In the rows, zero is written as 128.
A single turn carries every row of the set below to another of its rows. Some are shown first; where does it send the rows asked next?
Siz: [118  89 137 116 116 144 133 147 129 130 129  79 117 138  94 114 123 138
 117 153 121 200 145 128 132  98 198 118  70 131 139 147 156  99 117 137
 122 127 135 104 112 117 152 104 147]
sibe: [124  77 127 131 135 115 128 149 197 162 110 102 134 173  99 122 147 138
 140 121 141 117 110 169 149 145 135 158 128 120 146 152 143 152 140 128
 145 147 122 150 121 143 157 107 134]
gadad: [120  64 123 120 143 111 149 140 200 171 121  95 133 163 104 131 132 148
 140 121 132 142 141 177 150 142 162 153 115 131 156 145 136 143 115 139
 131 139 118 145 111 121 154 107 132]
tibip: [106 105 157 102 119 117 131 147 110 142 136  99 114 132 155 142 121 110
  95 152 158 123 134 140 108 128 126 133  85 130  98 157 132 140 102 130
 136  89 131  93 124 107  81 139 125]
padu: [145 145 131 140  97 141 105 134 184 157  81  86 140 125  94 113 126 142
 133 141 175 166 138 132 183 125 168 134 162  92 138 128 140 113 135 122
 140 145 123 136 102 138 132  75 112]
foti: [100  89 147 101 111 125 104 132  87 129 157 113 107 130 151 143 106 118
 105 129 163 134 113 162  99 118 135 140  90 128  93 143 135 142 120 125
 129 120 133 116 129 120  91 133 144]
kupu: [101 157 161 128 119 113  92 146 157 139 112 115 112 130 142 125 129 123
 153 146 169 120 131 143 122 150 100 134 168  80  99 132 127 133 137 126
 148 104 119 131 139 135  90 104 130]
bezu: [111 129 147 137 119  98  94 122 137 135 106 129  92 132 128 149 117 129
 147 150 168 129 118 150 132 151 117 132 169  61 102 122 136 131 145 134
 139 102 126 132 148 160  93 104 119]
fali: [106 140 151 130 117 128  85 141 147 144 110 126 134 128 154 141 135 137
 140 138 189 106 124 162 137 149 125 146 169  74 100 133 128 153 143 115
 146 127 123 116 133 130  95 101 116]
zilos: [137  90 135 110 100 145 123 124 125 141 128  78 125 124  89 108 102 123
  96 125 148 200 140 132 134  94 183 127  79 157 113 145 160 104 106 132
 124 126 122 121 105 122 126 117 142]
Tolo: [130  75 134 108 105 130 146 147 143 136 124  90 109 136  95 107 112 130
 107 158 153 200 146 112 145  93 187 116  81 142 116 152 159 105 110 158
 120 111 132 103 113 146 128 137 128]
Besug: [112 126 151 148 133 126 100 116 131 154  94 135 129 139 132 145 124 126
 160 139 167  97 122 143 121 144 110 128 170  67 130 130 154 148 140 132
 143 108 138 117 140 140 110 107 136]
fuliv: [106  74 136 119 142 105 147 136 182 159 140  94 139 155 108 134 131 161
 138 118 132 140 130 196 131 154 162 155  84 129 133 143 153 159 127 132
 128 101 108 132 109 113 141 102 134]
katof: [139 100 136 121 118 133 144 133 142 134 116  77 137 124  93 134 110 120
  91 159 126 182 141 125 146  97 180 133  87 154 134 188 138  95 109 129
 113 121 112 103 114 123 143 106 154]
foput: [108 148 150 131 137 109 110 134 156 140 113 135 150 127 158 148 111 133
 157 152 172 117 118 144 131 146 111 124 164  71 117 156 144 134 147 116
 116 114 115 120 131 156 110  96 146]
livis: [ 85  80 146 110 125 124 118 136  89 129 137 131 109 132 148 153 130 125
 109 148 141 126 120 157 100 133 149 134  79 110 122 157 154 131 129 126
 128 110 153  89 131 116 113 128 142]
nukip: [ 94  75 148 110 127 110 115 138 105 118 147 116  92 144 147 151 124 119
 100 149 158 147 136 152 116 123 147 130  99 113  92 147 133 141 120 143
 127  95 128  92 147 134  82 147 131]
sutut: [144 132 131 139 110 138 107 111 167 158  86  94 138 129  93 103 104 130
 145 119 176 188 144 117 166 114 158 119 156 111 129 111 168 104 125 121
 134 140 120 155 106 154 132  89 126]
veg: [139 146 140 148 126 128 120 123 189 142  81  95 160 122  97 120 120 129
 137 150 156 175 139 114 176 122 151 122 153  99 142 159 158 107 138 114
 115 130 107 129 113 165 146  86 144]
Laba: [149 127 133 134  99 118 122 130 175 156  82 104 109 131  74 106 104 141
 150 158 166 182 130 109 164 120 158 118 155  93 130 126 165  95 136 147
 133 118 132 144 112 173 135  94 116]
Lefe: [113 137 144 135 121 120  91 118 131 147 115 132 119 129 150 141 106 125
 152 123 190 122 117 149 128 138 113 136 169  83 107 114 143 141 140 115
 142 134 134 155 128 150 100 108 132]
guzed: [131  97 133 111  96 122 136 145 151 148 107  77 122 119 102 113 112 118
  85 157 151 187 139 113 148 102 178 123  64 142 146 156 154  96 107 134
 126 121 139 104  83 125 116 123 126]
felu: [130 152 132 136  92 123  97 143 198 144  85  95 119 111  92  97 121 135
 145 154 162 183 141 119 161 127 152 128 148  91 144 130 147  90 140 125
 137 138 127 139  94 154 123  90 127]
tafir: [145 137 142 151 121 145 119 123 173 154  87  85 131 142  81 100 116 140
 165 144 150 170 145 112 156 109 160 113 160  84 149 124 158 113 126 141
 139 126 121 135 120 141 154  83 142]
zuda: [110  85 142 129 138 105 126 144 178 150 131 106 139 167 100 129 145 151
 138 120 137 115  95 189 135 152 137 158  98 114 124 150 164 167 153 120
 142 113 113 137 118 135 144 106 135]
pufev: [140 100 133 105  92 150 140 152 142 153 118  72 136 120  96 111 117 142
  92 150 152 183 141 135 153 103 200 132  82 147 127 155 142 107 111 131
 128 129 130 107  94 108 136 100 115]
mar: [101  95 153  92 108 136 123 159 106 139 149 109 128 131 156 142 129 134
 100 146 167 126 121 166 111 127 155 143  89 129  87 163 130 146 119 128
 132 112 133  88 122 100  96 124 124]
Mupam: [108 103 146 106 128 113 133 145 108 130 151 117 126 127 155 163  96 123
 108 160 142 121 117 159  99 129 139 137  97 122 105 187 121 122 118 128
 110 103 119  97 132 116 112 119 155]

zilos turns into sutut
gadad turns into sibe
Siz turns into tafir
And these:
Tolo turns into Laba
katof turns into veg
padu turns into fali
felu turns into kupu

A single turn carries every row of the set below to another of its rows. Some are shown first; where does it send the rows asked next?
rola: [124 115 115 123 146 123 170 114  98 115 141 148 151 124  90 160 148 146
 122 108 138]
dagiv: [106 122 135 100 135 160 114 106 128 133 158 151 115 148 134 108 136 158
  93 111  85]
ziruz: [156 120 107 142 130 108 134 123  84 156 112 157 132 101 119 115 127 146
 142 115 132]
lat: [122 144 119 142 127 137 108 106 134 111  90 161  94 130 148 111 135  95
 118 147  95]
sotus: [145  93 122 125  98  77 122 141 117 116 157 133 154 101 117 149 123 118
 120 122 131]
suzev: [111 113 105  78 118 131 115 104 139 102  90 106 139 118 126 145 141 141
  91  99 116]
pil: [ 91 109 104  79 117 128 111 104 156 109 105 112 132 118 117 153 143 143
  97  97 127]
Bik: [132 110 117 126 149 118 162 104  87 101 136 146 140 113  97 158 149 149
 116 109 137]
pemim: [110 119 142 103 122 161 107 106 122 131 150 142 108 157 130 111 139 157
  88 126  85]
lorim: [107 106 103  76 124 134 102  99 141 101 106 103 135 124 119 151 142 147
  91  98 124]
pesu: [120 155 113 116 135  78 120 128 165 123 101 117 137 120 152 141 153 147
 147 138 116]
Bonu: [112 108  99  73 135 125 109 105 150 103 119 109 137 114 127 149 143 142
 102  85 123]
Bot: [127 144 118 146 138 130 103 109 143 109 120 167 106 121 154 111 140  89
 130 131  91]
tum: [121 147 123 114 119  84 112 132 162 124  90 109 128 125 148 139 142 146
 132 154 110]
pibam: [126 141 114 150 128 134  98 103 128 109 107 160  95 123 153 116 148  96
 121 141  98]
tupe: [147 101 126 131 102  72 123 124 112 116 165 123 159  96 129 138 125 129
 124 125 135]
pezop: [ 97 112 142 102 121 163 114 110 132 137 146 144 108 155 121 107 135 156
  93 113  90]
nonok: [154  96 123 113 139 131 125 131 136 128 170 153  88 125  95 143 106 122
 132 126 139]
dor: [140 100 113 126  95  79 131 128 128 123 163 127 166  96 132 133 128 111
 119 120 137]
Lapi: [160 128 102 135 133 117 140 119  99 169 116 152 124 100 124  96 124 135
 146 115 130]
gimod: [103 147 118 123 122  78 121 134 163 124  89 117 129 122 144 133 159 142
 144 141 122]
Mitil: [160 126 104 138 136 112 129 106  86 155 119 150 124  95 125 104 114 142
 142 114 140]
Zizek: [153  93 119 123 125 123 114 145 118 130 166 162  93 114 105 147 101 123
 127 133 141]
gemu: [149 100 123 112 143 123 120 131 118 123 175 154  88 120 105 149 104 137
 130 136 144]
sikor: [107 123 142  96 118 158 117 115 132 123 146 142 109 157 130 119 130 151
  82 130  80]
lura: [114 149 114 118 127  77 108 127 158 122  96 114 131 120 146 140 155 148
 137 155 122]
lop: [133 108 118 126 146 126 164 126  84 118 131 153 136 115  94 158 150 154
 121 108 133]
lufir: [118 134 125 151 124 131 101 114 137 117 110 160  97 126 147 105 143  89
 123 135  92]

Bot turns into pesu
Zizek turns into ziruz
Mitil turns into tupe
And these:
pezop turns into lufir
tum turns into suzev
rola turns into nonok
pemim turns into pibam

A single turn carries every row of the set below to another of its rows. Some are shown first; where does it send the rows asked next?
zum: [109 147 149 108 108  96  91 134 141 121 110 162 115 138 153  94 142 103
  94 105 103  70 149  87 167 109 153  97 134 138 134 129 117 123 138]
Fegu: [148 122 147 125 147 139 121 166 147 134 120 179  70 150 150 119 158 121
  88 128 149 103 127 144 158 126 120 151 112 164 119 159 150 119 152]
Gada: [150 171 159 106 120 130 143 157 134 127 122 145 130 133 116 135 162 105
  71 101 106 121 143 112 143 114 133 140 106 166  89 151 149 122 121]
nare: [110 169 146 120 117  97 133 165 102 103 121 153 134 142 127 125 174 103
  77 104 113  72 146 114 152 143 156 116 118 149 151 124 158 120  95]
pezak: [147 113 124 114  99 128 148 101 141 183 125 157  91 154 117 102 118 106
 144 125 142 117 164 120 139 142 105 157 115 163 147 128 121 114  89]
vemot: [142 158 111  91 148 144 118 125 153 180 152 143 124 107 162 101 123 141
 102  94 133 126 122 151 165 109 150 150 109 118 117 147 142 122 119]
memit: [143 135 150 144 147  90 154 121 161 145 142 150  77 161 160 130 147 108
 120 124 112  76 125 124 149 136 135 125 107  93 198 112 133 155 131]
Sidis: [171 152 153 130 125  98 163 145 150 133 102 129 106 146 141 165 140  96
 122 100 134  83 130 106 161 128 165 100 114 111 154  93 156 150 116]
gula: [148 133 145 147 123  95 158 140 149 150 100 150  79 154 150 137 146 109
 125 124 147  84 120 134 155 145 135 108 120 100 188  92 153 157 130]
luv: [117 122 137 112 131 110 135  89 145 127 146 134  93 148 166 142  87 131
 107 114 150  89 157 141 114 126 109  98 131 114 173 103 175 116 133]
tiloz: [167 105 131 112 116 136 139 111 157 164 125 153  92 153 120 118 103  97
 142 118 158 110 160 113 152 130 132 141 116 179 121 132 121 108 100]
lomi: [145 132 135 133 131 137 158 104 131 144 139 122 114 163 107 107 122 106
 110 141 141 124 170 107 129 141 135 152 112 176 115 125 111 121  79]
zab: [128 167 112  97 136 144 119 116 154 179 140 138 133 105 152  87 120 139
  97 102 128 136 122 149 151 107 145 142 111 113 112 141 137 131 121]
votun: [118 136 133  97 116  89  97 141 133 132 136 171  95 144 165 118 161 108
 107  88  99  56 148  98 178 126 135 123 124 136 168 144 134 111 121]
Komi: [133 135 137 108 136 112 143 101 135 111 145 113 112 146 158 165  90 125
  96 105 150  90 164 126 121 125 130  95 130 121 151  98 181 112 119]
Gegif: [129 164 163 143 126  90 159 107 154 139 124 128 113 152 136 115 145 103
 105 127  94  99 135 104 129 120 141 109 110  90 170  98 120 168 124]
melis: [120 129 138 116 132 110 144  97 136 122 148 135 101 147 157 152  95 129
 100 112 152  91 154 152 110 137 109 104 129 116 177 102 188 116 118]
lur: [137 164 145 140 107  89 164 128 132 149  90 121 108 148 135 126 148 113
 116 123 120 103 137 104 145 136 137 102 121  95 166  73 142 163 110]
ruk: [129 159 112  99 139 144 121 118 156 187 148 152 124 106 158  87 126 140
 104 101 129 130 117 167 151 116 136 151 106 113 130 148 145 127 121]
Poba: [161 145 158 136 153  97 151 124 165 124 138 124  99 154 153 148 134  99
 108 110 111  79 134  95 158 114 168 106 107 106 153 111 125 152 133]
Talo: [127 162 105 112 148 149 130 136 132 174 136 138 123 113 153  92 132 151
  93 118 156 135 116 172 156 130 144 152 113 121 125 133 157 131 111]
liv: [112 142 139 106 119 103 140  85 135 128 145 119 116 143 149 141  90 127
  98 107 128 101 166 126 104 123 108  99 131 107 164  95 170 119 118]
Vimir: [149 155 148  98 116 130 118 145 136 138 108 131 110 135 138 121 151 120
  83 104 111 122 150  83 164 102 130 135 120 159  75 140 128 120 136]
pag: [112 158 136 122 113 120 136 141 103 155 118 148  95 148 136  85 181 143
  73 139 110 130 145 123 138 137  84 163 119 141 129 132 136 132 121]
lodo: [ 93 149 131 132 125  99 118 158  98 112 110 152 105 154 147  95 175 126
  75 132 132  79 149 117 160 147 140 119 135 141 160 114 142 130 109]
ser: [137 116 141 144 133 139 158 110 143 149 136 152  98 166 106  92 116 102
 117 152 154 123 155 137 121 148 124 155 110 172 143 132 121 124  91]
ter: [139 164 112 110 154 152 131 143 141 165 135 141 132 108 149 107 128 139
  92 109 156 130 113 172 155 126 159 146 110 128 113 139 159 128 114]
Kazep: [156 124 140 101 126 126 122 158 142 158 136 180  73 145 153 134 168 118
 100 101 121  97 133 136 167 127 101 164 106 156 136 165 157 109 135]
zop: [110 143 141 116 121 109 144  90 131 117 133 117 120 145 145 139  91 129
  91 117 144 106 162 133 101 129 115  92 133 115 159  90 177 124 118]
kal: [114 154 153 118  93 121 126 132 137 161 100 174 104 134 125  77 161 118
  86 132 106 131 138 134 124 122  84 144 117 141 127 142 135 133 142]
pizab: [114 143 149 136 134 109 120 169 126  96 107 180 111 146 137 112 162 100
  83 124 145  65 133 137 156 142 161 104 123 154 154 134 159 127 127]
Lireg: [152 132 137 111  95 131 150 100 150 170 118 149 121 145 100 104 107  90
 135 120 134 124 166 109 131 130 123 138 112 171 119 126 117 117  88]
rif: [130 177 107 104 143 147 136 135 132 170 134 131 141 108 143 100 135 146
  89 106 145 142 119 164 149 126 148 147 109 123 116 129 155 130 103]
fazat: [160 116 136 128 144 140 163 119 144 142 153 148 104 164 107 129 121  94
 121 130 151 113 158 127 135 145 138 159 100 185 132 143 131 111  83]
guvut: [101 151 152 109  93  89 106 130 141 137 119 192 118 133 142  89 156  93
 102 101  91  69 143 121 146 124 126 110 120 128 172 141 137 124 126]
Debud: [131 135 146 103 133 111 136  95 150 115 148 126 117 139 154 160  81 115
 101  96 140  91 161 128 114 116 128  90 126 118 153 105 178 113 125]

Fegu turns into kal
tiloz turns into ser
memit turns into lur
And these:
zop turns into Debud
zum turns into pizab
rif turns into vemot

